50 stands for zero in the data rows.
Some points, each followed by its number:
Array([55., 45., 87., 48., 46., 40., 40., 47., 61., 40., 83., 42., 46.,
       43., 63., 50., 59., 43., 40., 34., 78., 48., 39., 38., 40., 44.,
       43., 47., 37., 56., 46., 58.]) 0
Array([37., 42., 41., 43., 41., 43., 42., 44., 46., 53., 34., 50., 41.,
       56., 40., 53., 41., 56., 50., 60., 45., 37., 64., 63., 61., 56.,
       51., 54., 55., 44., 59., 48.]) 1
Array([49., 34., 39., 53., 38., 69., 37., 39., 53., 99., 45., 52., 99.,
       38., 99., 91., 36., 40., 50., 55., 39., 37., 59., 94., 55., 61.,
       99., 59., 99., 41., 36., 86.]) 2
Array([85., 58., 80., 71., 48., 43., 37., 77., 64., 35., 45., 39., 49.,
       38., 40., 47., 36., 38., 37., 42., 42., 43., 51., 40., 45., 41.,
       38., 67., 40., 44., 51., 61.]) 3
Array([47., 60., 46., 43., 53., 46., 48., 62., 40., 56., 50., 60., 54.,
       40., 47., 42., 44., 58., 53., 39., 42., 43., 41., 45., 48., 46.,
       43., 49., 40., 51., 48., 43.]) 4
Array([62., 40., 44., 45., 69., 40., 40., 54., 38., 48., 60., 50., 51.,
       46., 42., 37., 36., 40., 42., 37., 75., 48., 46., 43., 45., 46.,
       46., 52., 50., 51., 46., 43.]) 5
Array([52., 45., 59., 43., 56., 48., 48., 47., 43., 56., 39., 39., 51.,
       64., 45., 55., 44., 53., 40., 39., 47., 50., 54., 43., 58., 46.,
       48., 52., 45., 54., 38., 45.]) 6
Array([49., 88., 56., 43., 48., 46., 58., 59., 48., 38., 60., 60., 38.,
       48., 42., 45., 46., 56., 42., 57., 52., 45., 46., 45., 50., 41.,
       46., 44., 37., 49., 38., 45.]) 7
Array([47., 45., 51., 48., 51., 43., 50., 49., 46., 38., 57., 45., 43.,
       46., 55., 37., 44., 45., 42., 45., 60., 48., 59., 43., 43., 44.,
       46., 44., 37., 59., 46., 35.]) 8
Array([49., 40., 51., 48., 71., 48., 40., 47., 46., 53., 45., 42., 41.,
       43., 58., 40., 57., 48., 50., 39., 63., 48., 44., 40., 50., 38.,
       48., 52., 42., 54., 38., 40.]) 9
Array([42., 45., 39., 43., 43., 58., 99., 70., 35., 35., 45., 52., 36.,
       74., 58., 37., 93., 61., 50., 83., 45., 66., 59., 38., 37., 38.,
       36., 39., 55., 64., 43., 38.]) 10
Array([44., 45., 41., 35., 66., 40., 53., 90., 38., 45., 37., 47., 56.,
       35., 55., 37., 75., 86., 45., 57., 60., 58., 64., 45., 45., 54.,
       74., 85., 40., 49., 41., 40.]) 11
Array([39., 40., 72., 38., 56., 46., 40., 47., 51., 45., 50., 34., 95.,
       40., 47., 71., 64., 45., 45., 37., 78., 53., 57., 53., 50., 51.,
       51., 54., 37., 64., 38., 38.]) 12
Array([37., 52., 41., 40., 41., 51., 94., 64., 35., 38., 75., 37., 46.,
       38., 81., 37., 54., 71., 81., 42., 60., 35., 44., 38., 37., 46.,
       48., 41., 48., 62., 69., 38.]) 13
Array([55., 99., 51., 99., 43., 74., 99., 39., 56., 48., 99., 57., 61.,
       69., 42., 45., 36., 40., 63., 88., 50., 37., 46., 97., 40., 41.,
       41., 44., 55., 36., 79., 99.]) 14
Array([44., 45., 49., 45., 59., 51., 48., 49., 53., 40., 42., 47., 49.,
       46., 37., 37., 54., 48., 40., 45., 45., 37., 59., 40., 43., 46.,
       38., 47., 45., 62., 43., 50.]) 15
Array([67., 45., 51., 53., 51., 53., 55., 47., 38., 61., 39., 45., 49.,
       46., 45., 47., 46., 45., 50., 47., 47., 43., 59., 51., 40., 54.,
       46., 59., 45., 62., 38., 48.]) 16
Array([60., 45., 56., 40., 59., 61., 40., 47., 46., 48., 45., 47., 43.,
       48., 45., 37., 54., 40., 40., 39., 55., 58., 49., 43., 53., 49.,
       51., 49., 45., 54., 43., 35.]) 17
Array([49., 40., 56., 38., 46., 51., 42., 44., 35., 51., 47., 39., 54.,
       46., 52., 45., 49., 58., 40., 37., 70., 53., 44., 45., 55., 54.,
       43., 41., 48., 54., 43., 43.]) 18
Array([42., 34., 41., 35., 53., 61., 48., 49., 40., 48., 52., 42., 41.,
       46., 42., 50., 51., 40., 40., 47., 55., 58., 57., 40., 45., 67.,
       46., 47., 42., 59., 41., 40.]) 19
Array([55., 47., 41., 43., 41., 56., 50., 64., 53., 48., 37., 47., 43.,
       58., 34., 60., 46., 53., 63., 75., 39., 43., 49., 56., 43., 44.,
       38., 49., 66., 38., 38., 45.]) 20
Array([44., 37., 39., 35., 64., 56., 40., 44., 56., 61., 39., 55., 46.,
       38., 52., 35., 80., 66., 76., 37., 39., 48., 36., 38., 61., 41.,
       56., 49., 37., 54., 41., 43.]) 21
Array([49., 50., 51., 48., 61., 51., 42., 67., 43., 48., 42., 42., 51.,
       43., 40., 40., 59., 50., 50., 34., 55., 37., 51., 38., 53., 44.,
       41., 49., 53., 51., 46., 40.]) 22
Array([47., 34., 49., 38., 38., 46., 60., 44., 48., 45., 39., 39., 49.,
       48., 40., 53., 46., 38., 45., 45., 60., 63., 51., 40., 45., 46.,
       48., 54., 50., 46., 48., 40.]) 23
Array([55., 34., 49., 38., 56., 43., 37., 47., 40., 40., 42., 37., 66.,
       38., 60., 42., 57., 48., 48., 42., 63., 45., 44., 40., 37., 46.,
       48., 57., 50., 54., 54., 45.]) 24
Array([47., 42., 49., 40., 56., 53., 68., 54., 35., 38., 60., 47., 43.,
       46., 65., 42., 49., 48., 40., 45., 47., 48., 57., 38., 43., 38.,
       38., 52., 40., 49., 46., 45.]) 25
Array([65., 40., 39., 43., 46., 53., 45., 44., 46., 48., 37., 42., 51.,
       64., 47., 40., 62., 43., 40., 45., 60., 53., 64., 43., 45., 56.,
       43., 57., 53., 44., 51., 40.]) 26
Array([49., 37., 44., 43., 71., 51., 58., 52., 40., 56., 47., 45., 49.,
       43., 40., 45., 49., 45., 42., 42., 57., 43., 46., 38., 40., 44.,
       54., 52., 42., 49., 41., 43.]) 27
Array([60., 65., 44., 56., 38., 53., 63., 49., 48., 53., 37., 47., 43.,
       76., 37., 45., 41., 40., 45., 39., 42., 58., 59., 38., 53., 49.,
       41., 49., 37., 41., 61., 50.]) 28
Array([55., 40., 59., 38., 48., 48., 42., 47., 38., 40., 39., 39., 46.,
       43., 42., 37., 41., 48., 45., 45., 55., 37., 46., 40., 55., 44.,
       56., 49., 45., 54., 43., 50.]) 29
Array([44., 40., 39., 68., 38., 35., 37., 41., 51., 61., 37., 50., 79.,
       43., 52., 55., 46., 45., 50., 47., 39., 40., 51., 58., 50., 69.,
       46., 39., 78., 36., 48., 56.]) 30
Array([52., 37., 39., 43., 51., 46., 40., 41., 38., 43., 45., 34., 64.,
       38., 50., 47., 90., 50., 40., 34., 68., 53., 41., 45., 43., 44.,
       61., 49., 53., 59., 48., 40.]) 31
Array([60., 45., 51., 45., 46., 51., 42., 49., 38., 40., 52., 37., 54.,
       48., 47., 53., 44., 48., 40., 42., 52., 48., 39., 48., 50., 49.,
       41., 47., 40., 62., 38., 53.]) 32
Array([52., 42., 49., 35., 56., 51., 35., 54., 40., 51., 37., 39., 56.,
       43., 50., 42., 57., 40., 35., 39., 57., 53., 59., 43., 53., 61.,
       36., 41., 40., 41., 38., 38.]) 33
Array([42., 47., 59., 68., 38., 46., 42., 54., 46., 51., 34., 86., 51.,
       46., 37., 40., 44., 40., 53., 52., 45., 40., 59., 51., 43., 49.,
       36., 52., 99., 36., 41., 50.]) 34
Array([62., 37., 46., 35., 64., 48., 42., 57., 38., 38., 57., 50., 46.,
       40., 42., 42., 57., 66., 53., 37., 47., 45., 39., 38., 48., 44.,
       56., 36., 37., 80., 46., 45.]) 35
Array([49., 34., 51., 38., 61., 46., 42., 49., 43., 40., 50., 42., 54.,
       46., 47., 45., 59., 45., 45., 45., 52., 48., 51., 38., 40., 41.,
       69., 47., 40., 62., 46., 40.]) 36
Array([47., 45., 51., 38., 59., 76., 53., 57., 56., 56., 45., 55., 59.,
       53., 40., 45., 62., 38., 42., 42., 52., 58., 59., 56., 45., 51.,
       41., 52., 48., 54., 54., 43.]) 37
Array([44., 70., 41., 43., 35., 92., 55., 57., 58., 53., 42., 75., 43.,
       38., 63., 86., 44., 99., 78., 99., 39., 43., 54., 40., 40., 51.,
       74., 98., 60., 41., 36., 63.]) 38
Array([42., 50., 74., 40., 69., 92., 55., 49., 61., 43., 47., 70., 56.,
       43., 42., 60., 49., 71., 42., 34., 55., 84., 62., 51., 45., 46.,
       36., 36., 60., 41., 38., 50.]) 39
Array([55., 52., 69., 53., 61., 38., 42., 41., 53., 43., 91., 42., 51.,
       46., 40., 45., 51., 45., 40., 39., 52., 58., 41., 40., 35., 38.,
       46., 39., 37., 72., 61., 40.]) 40
Array([52., 40., 41., 58., 41., 43., 45., 49., 51., 48., 37., 47., 41.,
       48., 55., 42., 39., 43., 48., 39., 47., 40., 51., 53., 55., 61.,
       46., 47., 42., 36., 51., 50.]) 41
Array([60., 40., 46., 43., 48., 48., 50., 47., 51., 48., 47., 34., 46.,
       38., 40., 42., 46., 43., 40., 37., 63., 50., 49., 40., 43., 38.,
       51., 41., 40., 46., 51., 40.]) 42
Array([39., 37., 51., 50., 56., 40., 45., 59., 40., 53., 39., 73., 51.,
       53., 42., 37., 44., 56., 40., 42., 45., 43., 46., 45., 37., 56.,
       48., 41., 42., 51., 43., 43.]) 43
New points follow, each followed by the numbers of its five nearest points above by angle, seen from the average point of the numbered points, nearest first.
Array([42., 42., 49., 40., 64., 53., 50., 49., 43., 45., 45., 42., 38.,
       51., 42., 37., 49., 45., 40., 47., 52., 61., 51., 40., 48., 56.,
       41., 52., 40., 56., 48., 38.]) ~ 19 17 33 8 15
Array([39., 58., 39., 48., 35., 71., 66., 39., 38., 71., 52., 83., 51.,
       35., 99., 58., 41., 63., 99., 99., 47., 37., 49., 71., 53., 72.,
       99., 77., 60., 38., 46., 74.]) ~ 38 2 14 1 13
Array([57., 45., 56., 38., 71., 61., 58., 64., 38., 53., 42., 50., 41.,
       56., 47., 47., 41., 40., 42., 45., 45., 40., 51., 40., 37., 46.,
       51., 39., 50., 46., 46., 40.]) ~ 27 25 43 17 6
Array([49., 45., 64., 43., 53., 56., 53., 44., 43., 45., 42., 47., 43.,
       66., 55., 42., 41., 40., 48., 37., 50., 53., 49., 53., 43., 56.,
       46., 54., 40., 41., 48., 38.]) ~ 28 6 17 41 23
Array([57., 50., 56., 53., 59., 56., 60., 70., 40., 43., 45., 52., 43.,
       53., 37., 42., 49., 43., 40., 42., 52., 53., 49., 40., 45., 49.,
       41., 52., 42., 46., 41., 48.]) ~ 3 28 22 7 27
Array([49., 47., 54., 43., 48., 56., 66., 39., 43., 48., 47., 42., 43.,
       66., 58., 50., 46., 45., 42., 50., 45., 58., 51., 45., 50., 67.,
       46., 57., 48., 44., 51., 43.]) ~ 28 23 26 6 19
Array([62., 60., 49., 40., 56., 79., 58., 49., 51., 45., 47., 45., 49.,
       64., 37., 55., 36., 50., 42., 39., 57., 66., 57., 63., 45., 41.,
       36., 44., 63., 49., 41., 48.]) ~ 39 37 28 14 20
Array([57., 42., 51., 43., 56., 58., 40., 47., 40., 56., 42., 37., 59.,
       43., 58., 42., 67., 40., 50., 42., 57., 53., 46., 48., 61., 41.,
       48., 41., 48., 59., 46., 40.]) ~ 31 17 9 33 18
Array([99., 91., 36., 66., 66., 53., 42., 44., 46., 53., 99., 45., 74.,
       43., 68., 58., 59., 48., 48., 60., 45., 43., 39., 40., 58., 36.,
       84., 99., 35., 44., 38., 35.]) ~ 38 14 7 40 3
Array([60., 63., 41., 35., 79., 76., 66., 59., 64., 38., 42., 70., 56.,
       46., 42., 50., 49., 48., 37., 45., 52., 63., 99., 45., 43., 44.,
       41., 44., 55., 49., 36., 45.]) ~ 39 37 15 10 7
Array([39., 42., 44., 40., 56., 48., 53., 62., 43., 35., 47., 39., 49.,
       35., 37., 55., 39., 50., 45., 37., 57., 45., 99., 45., 35., 56.,
       38., 41., 76., 44., 36., 40.]) ~ 34 19 15 33 22
Array([47., 45., 49., 50., 48., 53., 42., 44., 48., 56., 45., 50., 49.,
       58., 40., 45., 46., 43., 40., 39., 47., 48., 46., 51., 50., 64.,
       43., 47., 45., 46., 66., 58.]) ~ 41 28 1 30 43
Array([47., 42., 39., 45., 51., 51., 40., 57., 40., 48., 52., 42., 49.,
       40., 58., 47., 57., 48., 50., 55., 52., 43., 39., 51., 43., 49.,
       46., 65., 37., 56., 41., 40.]) ~ 24 9 11 21 32
Array([49., 63., 46., 56., 43., 40., 50., 41., 53., 51., 42., 45., 56.,
       66., 37., 55., 36., 35., 48., 39., 45., 45., 57., 58., 50., 74.,
       43., 44., 48., 44., 61., 53.]) ~ 28 41 30 1 14
Array([62., 45., 46., 53., 48., 66., 45., 49., 43., 40., 42., 42., 66.,
       43., 55., 45., 64., 48., 37., 34., 80., 48., 41., 43., 37., 44.,
       54., 47., 40., 59., 43., 40.]) ~ 31 24 12 18 42
Array([44., 37., 41., 43., 53., 56., 50., 47., 35., 51., 45., 47., 64.,
       48., 50., 42., 36., 38., 40., 39., 45., 55., 64., 45., 43., 51.,
       41., 41., 42., 49., 59., 40.]) ~ 33 19 37 23 28
Array([55., 37., 44., 38., 71., 43., 76., 59., 38., 40., 39., 37., 43.,
       43., 50., 50., 69., 63., 48., 50., 55., 58., 95., 38., 37., 69.,
       51., 54., 60., 46., 38., 38.]) ~ 11 10 26 19 25
Array([52., 42., 46., 50., 38., 40., 37., 36., 69., 40., 75., 34., 49.,
       53., 60., 99., 62., 56., 60., 63., 42., 53., 39., 40., 55., 41.,
       46., 62., 35., 46., 41., 40.]) ~ 38 0 40 12 32
Array([70., 40., 49., 40., 59., 53., 40., 49., 35., 53., 50., 37., 61.,
       48., 40., 42., 51., 48., 37., 45., 70., 45., 41., 51., 43., 44.,
       46., 62., 40., 62., 43., 43.]) ~ 5 32 24 18 31
Array([49., 47., 41., 50., 51., 56., 50., 41., 38., 45., 47., 52., 51.,
       58., 45., 45., 44., 43., 63., 39., 45., 45., 41., 48., 55., 46.,
       46., 52., 48., 59., 51., 38.]) ~ 28 4 21 41 1
Array([42., 45., 51., 48., 59., 58., 42., 44., 48., 45., 45., 42., 41.,
       48., 45., 37., 44., 43., 40., 50., 55., 40., 64., 43., 40., 44.,
       41., 57., 45., 64., 51., 56.]) ~ 15 8 29 19 16
Array([42., 42., 46., 45., 38., 53., 35., 39., 51., 84., 37., 39., 99.,
       53., 63., 78., 39., 38., 40., 39., 45., 40., 51., 99., 58., 69.,
       51., 49., 40., 38., 56., 66.]) ~ 2 30 12 1 41
Array([62., 50., 51., 40., 43., 64., 55., 64., 43., 45., 42., 47., 41.,
       48., 40., 40., 41., 43., 40., 50., 52., 37., 49., 45., 40., 51.,
       38., 44., 53., 46., 41., 45.]) ~ 20 3 29 28 7
Array([62., 96., 51., 71., 53., 46., 48., 44., 58., 99., 52., 55., 51.,
       58., 37., 83., 41., 45., 45., 65., 45., 37., 64., 97., 73., 54.,
       54., 39., 50., 36., 46., 99.]) ~ 14 2 1 30 28
Array([42., 42., 59., 40., 41., 40., 45., 52., 40., 38., 39., 42., 72.,
       53., 52., 37., 54., 45., 45., 39., 63., 61., 41., 63., 53., 54.,
       54., 57., 42., 49., 48., 53.]) ~ 12 18 24 31 23
Array([49., 45., 44., 38., 46., 40., 73., 59., 35., 40., 55., 37., 38.,
       38., 58., 40., 77., 66., 60., 42., 55., 58., 44., 40., 40., 38.,
       69., 49., 37., 67., 41., 45.]) ~ 13 10 35 11 31
Array([44., 42., 41., 45., 38., 40., 76., 47., 35., 40., 63., 37., 46.,
       53., 68., 37., 54., 68., 53., 63., 55., 63., 36., 35., 45., 44.,
       61., 44., 40., 54., 59., 38.]) ~ 13 10 25 8 23
Array([55., 37., 59., 50., 61., 38., 37., 47., 56., 43., 55., 45., 54.,
       35., 42., 40., 51., 48., 76., 42., 42., 43., 41., 40., 48., 36.,
       59., 54., 50., 56., 48., 38.]) ~ 21 36 35 9 40
Array([42., 37., 44., 48., 46., 46., 37., 41., 51., 38., 52., 42., 66.,
       48., 60., 40., 54., 53., 42., 45., 47., 37., 41., 43., 58., 44.,
       38., 62., 42., 49., 56., 61.]) ~ 24 32 41 30 29
Array([57., 40., 46., 40., 38., 48., 35., 41., 58., 81., 37., 34., 99.,
       51., 47., 42., 44., 35., 45., 37., 60., 48., 49., 99., 68., 67.,
       46., 72., 45., 46., 64., 53.]) ~ 2 30 12 1 37
Array([42., 40., 49., 43., 43., 51., 40., 44., 69., 56., 52., 42., 99.,
       46., 68., 47., 59., 58., 48., 39., 42., 37., 44., 48., 61., 38.,
       72., 47., 40., 67., 41., 38.]) ~ 12 2 21 36 31
Array([37., 34., 39., 43., 46., 38., 45., 57., 43., 43., 45., 45., 43.,
       46., 42., 40., 51., 68., 45., 42., 47., 43., 39., 35., 43., 38.,
       46., 47., 42., 64., 48., 40.]) ~ 35 43 15 36 4
Array([42., 47., 49., 50., 48., 40., 40., 41., 43., 43., 34., 52., 43.,
       46., 42., 47., 46., 45., 37., 42., 45., 43., 54., 45., 50., 41.,
       41., 49., 45., 44., 51., 45.]) ~ 41 1 15 43 29
Array([44., 42., 46., 45., 53., 56., 45., 44., 38., 51., 42., 42., 43.,
       61., 42., 50., 44., 43., 40., 34., 45., 55., 57., 48., 58., 61.,
       38., 41., 40., 46., 59., 45.]) ~ 28 19 41 6 33
Array([47., 45., 51., 50., 56., 38., 60., 47., 46., 66., 42., 45., 51.,
       43., 47., 47., 54., 45., 42., 42., 55., 61., 46., 35., 45., 59.,
       46., 49., 50., 54., 56., 45.]) ~ 23 27 19 28 42
Array([49., 99., 54., 97., 38., 38., 45., 39., 84., 45., 68., 78., 46.,
       38., 45., 60., 41., 53., 55., 99., 37., 40., 44., 69., 43., 44.,
       38., 39., 99., 36., 38., 99.]) ~ 14 34 30 20 7
Array([57., 76., 44., 91., 43., 71., 86., 44., 79., 48., 52., 62., 49.,
       81., 45., 53., 36., 38., 37., 45., 45., 45., 67., 89., 40., 61.,
       38., 36., 71., 36., 74., 63.]) ~ 14 28 34 30 37
Array([73., 58., 62., 35., 69., 71., 71., 64., 48., 40., 50., 60., 54.,
       40., 42., 50., 46., 79., 42., 42., 47., 63., 99., 53., 35., 54.,
       41., 41., 68., 49., 36., 45.]) ~ 39 37 10 11 38
Array([52., 58., 67., 66., 59., 43., 37., 64., 51., 45., 42., 42., 46.,
       43., 40., 50., 49., 40., 42., 42., 42., 48., 49., 38., 43., 46.,
       46., 49., 42., 44., 54., 40.]) ~ 3 22 40 28 7
Array([47., 37., 39., 40., 53., 56., 50., 44., 38., 40., 52., 39., 51.,
       46., 63., 53., 69., 56., 63., 50., 86., 73., 46., 43., 43., 46.,
       46., 54., 42., 69., 48., 48.]) ~ 31 24 18 9 12
Array([44., 40., 59., 40., 43., 48., 45., 44., 48., 51., 39., 37., 59.,
       43., 58., 47., 46., 48., 37., 39., 55., 43., 59., 51., 43., 41.,
       56., 47., 40., 59., 38., 40.]) ~ 12 36 18 29 8
Array([42., 42., 54., 45., 48., 51., 50., 44., 43., 45., 45., 45., 41.,
       46., 40., 47., 54., 43., 42., 45., 50., 45., 59., 48., 55., 51.,
       56., 67., 45., 41., 66., 40.]) ~ 1 23 41 26 28
Array([44., 70., 51., 68., 38., 53., 71., 47., 46., 56., 55., 47., 41.,
       69., 40., 58., 41., 40., 50., 57., 60., 40., 46., 58., 66., 56.,
       61., 44., 71., 36., 74., 53.]) ~ 14 28 1 34 30
Array([42., 37., 39., 38., 41., 38., 37., 39., 46., 63., 39., 45., 99.,
       43., 86., 99., 75., 74., 71., 47., 47., 37., 41., 81., 48., 36.,
       99., 70., 37., 44., 36., 38.]) ~ 2 12 38 31 11
Array([62., 73., 44., 45., 56., 51., 58., 47., 46., 51., 45., 75., 38.,
       56., 45., 40., 46., 43., 63., 52., 42., 45., 46., 40., 53., 51.,
       41., 44., 45., 51., 38., 40.]) ~ 7 4 28 20 34
Array([37., 37., 41., 38., 53., 40., 55., 57., 51., 58., 45., 62., 59.,
       61., 47., 40., 49., 50., 86., 45., 42., 45., 44., 40., 66., 59.,
       59., 54., 55., 64., 43., 45.]) ~ 21 4 1 43 13
Array([57., 47., 59., 45., 51., 40., 40., 54., 38., 58., 45., 57., 59.,
       40., 34., 45., 51., 56., 53., 39., 37., 40., 46., 40., 55., 44.,
       41., 54., 37., 51., 41., 45.]) ~ 4 43 22 21 35
Array([42., 47., 44., 63., 43., 40., 78., 36., 48., 66., 45., 50., 49.,
       46., 47., 58., 41., 38., 71., 88., 45., 37., 49., 79., 58., 79.,
       48., 41., 71., 36., 64., 76.]) ~ 14 30 1 2 20
Array([70., 47., 46., 48., 46., 43., 37., 82., 53., 48., 50., 57., 41.,
       51., 40., 37., 51., 43., 42., 42., 47., 43., 64., 43., 45., 38.,
       38., 44., 42., 49., 43., 38.]) ~ 3 22 4 8 43
Array([37., 50., 41., 40., 43., 40., 42., 39., 46., 51., 47., 60., 54.,
       56., 55., 45., 54., 50., 55., 37., 50., 48., 36., 40., 45., 49.,
       56., 49., 35., 56., 36., 53.]) ~ 21 43 4 36 35
Array([37., 34., 39., 40., 61., 46., 55., 54., 40., 40., 52., 39., 59.,
       43., 52., 42., 72., 61., 42., 39., 70., 50., 39., 38., 55., 41.,
       69., 52., 42., 67., 41., 43.]) ~ 31 36 35 11 9
Array([49., 73., 36., 45., 38., 38., 55., 36., 97., 84., 99., 37., 41.,
       79., 63., 99., 44., 40., 76., 99., 37., 45., 36., 66., 99., 41.,
       64., 44., 40., 36., 64., 61.]) ~ 14 1 2 20 38
Array([42., 47., 51., 53., 46., 48., 71., 54., 43., 43., 55., 50., 49.,
       40., 63., 47., 51., 50., 45., 52., 52., 45., 39., 51., 43., 56.,
       69., 54., 40., 46., 43., 53.]) ~ 13 14 25 38 2
Array([62., 40., 49., 43., 51., 53., 58., 41., 43., 51., 47., 47., 41.,
       56., 40., 53., 41., 45., 48., 42., 50., 61., 46., 51., 43., 56.,
       46., 44., 42., 51., 54., 48.]) ~ 28 23 19 42 16
Array([49., 47., 51., 50., 46., 43., 48., 41., 43., 56., 57., 42., 43.,
       64., 60., 42., 59., 43., 40., 42., 47., 48., 44., 38., 48., 56.,
       38., 52., 45., 49., 66., 43.]) ~ 28 26 40 41 0
Array([49., 42., 39., 38., 53., 51., 53., 57., 35., 45., 70., 47., 41.,
       38., 55., 58., 57., 48., 37., 50., 37., 45., 36., 40., 55., 49.,
       66., 49., 42., 74., 59., 40.]) ~ 35 36 40 13 19
Array([42., 45., 56., 43., 53., 58., 40., 39., 43., 45., 52., 47., 43.,
       51., 47., 45., 59., 40., 40., 50., 63., 50., 44., 48., 43., 54.,
       51., 47., 55., 59., 48., 53.]) ~ 19 0 17 18 31
Array([60., 52., 44., 43., 56., 53., 40., 44., 48., 48., 50., 47., 43.,
       46., 37., 47., 44., 45., 35., 47., 68., 45., 49., 43., 40., 49.,
       64., 62., 40., 51., 41., 40.]) ~ 5 42 17 27 36
Array([47., 42., 59., 43., 64., 56., 37., 54., 43., 56., 55., 42., 41.,
       46., 47., 47., 41., 38., 42., 42., 50., 45., 46., 43., 37., 61.,
       41., 52., 42., 46., 61., 40.]) ~ 19 5 17 33 40
Array([44., 34., 51., 43., 41., 48., 37., 67., 40., 40., 45., 37., 38.,
       43., 63., 65., 57., 56., 40., 57., 63., 63., 41., 38., 50., 46.,
       64., 70., 40., 49., 41., 45.]) ~ 11 38 36 23 31
Array([39., 42., 44., 43., 46., 46., 68., 47., 40., 40., 60., 47., 49.,
       40., 86., 40., 57., 56., 40., 63., 73., 58., 44., 38., 43., 54.,
       84., 54., 37., 44., 51., 48.]) ~ 13 11 25 36 8
Array([57., 50., 56., 56., 51., 46., 42., 52., 40., 45., 39., 55., 41.,
       38., 47., 40., 44., 50., 35., 45., 47., 45., 62., 38., 45., 51.,
       46., 62., 50., 62., 48., 50.]) ~ 3 16 15 29 34
Array([57., 45., 39., 43., 35., 43., 60., 52., 66., 51., 34., 39., 46.,
       35., 37., 99., 44., 53., 99., 98., 39., 53., 46., 61., 84., 36.,
       43., 41., 68., 36., 48., 48.]) ~ 20 1 38 30 2
Array([47., 99., 39., 56., 35., 82., 53., 44., 82., 84., 60., 47., 43.,
       58., 52., 94., 39., 40., 45., 96., 42., 37., 59., 63., 45., 59.,
       46., 44., 63., 44., 38., 99.]) ~ 14 38 2 20 7
Array([60., 50., 41., 50., 43., 53., 53., 57., 58., 58., 37., 47., 41.,
       56., 40., 42., 46., 50., 50., 42., 45., 50., 54., 38., 40., 46.,
       46., 49., 58., 54., 46., 38.]) ~ 28 20 26 16 34
Array([37., 37., 44., 35., 46., 40., 40., 52., 35., 43., 39., 39., 46.,
       40., 78., 58., 98., 58., 81., 55., 60., 84., 44., 51., 43., 54.,
       59., 93., 50., 49., 38., 40.]) ~ 11 31 21 24 38
Array([47., 52., 49., 73., 38., 48., 37., 54., 58., 43., 42., 45., 49.,
       40., 45., 45., 57., 50., 35., 42., 45., 43., 44., 45., 43., 44.,
       36., 65., 53., 49., 46., 53.]) ~ 3 34 41 30 15
Array([47., 50., 62., 40., 53., 51., 35., 57., 51., 45., 50., 39., 46.,
       40., 47., 47., 59., 40., 48., 45., 57., 43., 41., 43., 50., 49.,
       41., 49., 53., 51., 48., 38.]) ~ 22 0 17 33 9
Array([55., 50., 64., 63., 56., 38., 53., 80., 40., 40., 47., 39., 49.,
       38., 34., 37., 64., 58., 50., 47., 42., 58., 46., 38., 43., 41.,
       41., 49., 37., 92., 48., 35.]) ~ 35 40 22 3 15
Array([55., 45., 56., 50., 41., 53., 63., 72., 38., 45., 42., 42., 46.,
       53., 45., 47., 39., 48., 48., 45., 47., 48., 46., 43., 45., 51.,
       51., 47., 45., 44., 54., 56.]) ~ 28 3 41 20 14
Array([52., 42., 54., 56., 51., 53., 50., 67., 38., 53., 37., 39., 56.,
       40., 52., 40., 51., 43., 40., 37., 52., 53., 51., 48., 45., 59.,
       41., 59., 48., 51., 48., 43.]) ~ 33 22 3 16 41
Array([52., 45., 46., 45., 59., 48., 50., 62., 35., 56., 42., 55., 41.,
       48., 52., 45., 44., 40., 45., 39., 63., 53., 54., 45., 43., 61.,
       51., 49., 45., 46., 48., 48.]) ~ 5 43 33 19 27
Array([52., 99., 36., 66., 41., 46., 55., 39., 99., 56., 99., 45., 41.,
       56., 65., 99., 46., 56., 53., 99., 37., 99., 36., 53., 76., 38.,
       59., 59., 40., 38., 51., 68.]) ~ 14 38 7 20 2
Array([55., 40., 49., 38., 46., 40., 68., 41., 35., 38., 70., 50., 43.,
       38., 99., 45., 59., 58., 63., 50., 65., 48., 41., 43., 37., 44.,
       79., 49., 40., 49., 48., 48.]) ~ 13 25 0 36 24
Array([62., 42., 39., 45., 51., 46., 53., 54., 38., 48., 39., 47., 46.,
       48., 34., 45., 46., 53., 37., 52., 47., 45., 64., 40., 50., 49.,
       43., 54., 42., 51., 51., 53.]) ~ 28 16 26 15 1
Array([39., 50., 44., 40., 51., 38., 37., 44., 84., 43., 65., 50., 51.,
       53., 45., 50., 69., 50., 42., 37., 52., 58., 41., 40., 45., 41.,
       43., 44., 40., 62., 38., 38.]) ~ 40 0 21 31 15
Array([57., 47., 62., 50., 43., 40., 42., 67., 40., 56., 42., 37., 41.,
       38., 42., 40., 44., 48., 37., 45., 45., 37., 46., 40., 55., 41.,
       43., 57., 50., 56., 46., 43.]) ~ 3 29 22 4 32
Array([47., 34., 41., 40., 41., 38., 48., 54., 48., 51., 34., 42., 43.,
       46., 73., 53., 87., 56., 45., 47., 52., 63., 49., 48., 63., 59.,
       54., 99., 40., 46., 48., 35.]) ~ 11 31 26 21 24
Array([49., 55., 56., 43., 56., 46., 53., 44., 46., 48., 47., 37., 36.,
       38., 52., 60., 49., 40., 48., 42., 60., 43., 49., 40., 43., 64.,
       64., 59., 45., 56., 38., 48.]) ~ 19 27 0 16 29
Array([42., 99., 36., 76., 35., 35., 53., 36., 99., 56., 99., 45., 43.,
       43., 81., 99., 49., 50., 71., 99., 42., 63., 36., 74., 71., 41.,
       72., 54., 45., 38., 69., 76.]) ~ 14 38 2 7 20
Array([44., 40., 44., 40., 38., 58., 53., 44., 40., 45., 45., 45., 46.,
       38., 42., 55., 54., 40., 45., 39., 50., 61., 59., 43., 53., 46.,
       48., 47., 40., 59., 36., 56.]) ~ 19 23 32 33 42
Array([37., 68., 41., 43., 46., 38., 99., 54., 46., 38., 75., 45., 38.,
       38., 63., 50., 54., 79., 63., 68., 45., 55., 41., 35., 37., 41.,
       54., 47., 37., 59., 64., 45.]) ~ 13 10 7 25 14
Array([42., 52., 41., 45., 38., 40., 40., 39., 53., 56., 45., 37., 38.,
       97., 47., 37., 41., 35., 40., 52., 39., 73., 36., 56., 76., 54.,
       56., 47., 37., 44., 74., 45.]) ~ 28 1 41 6 26
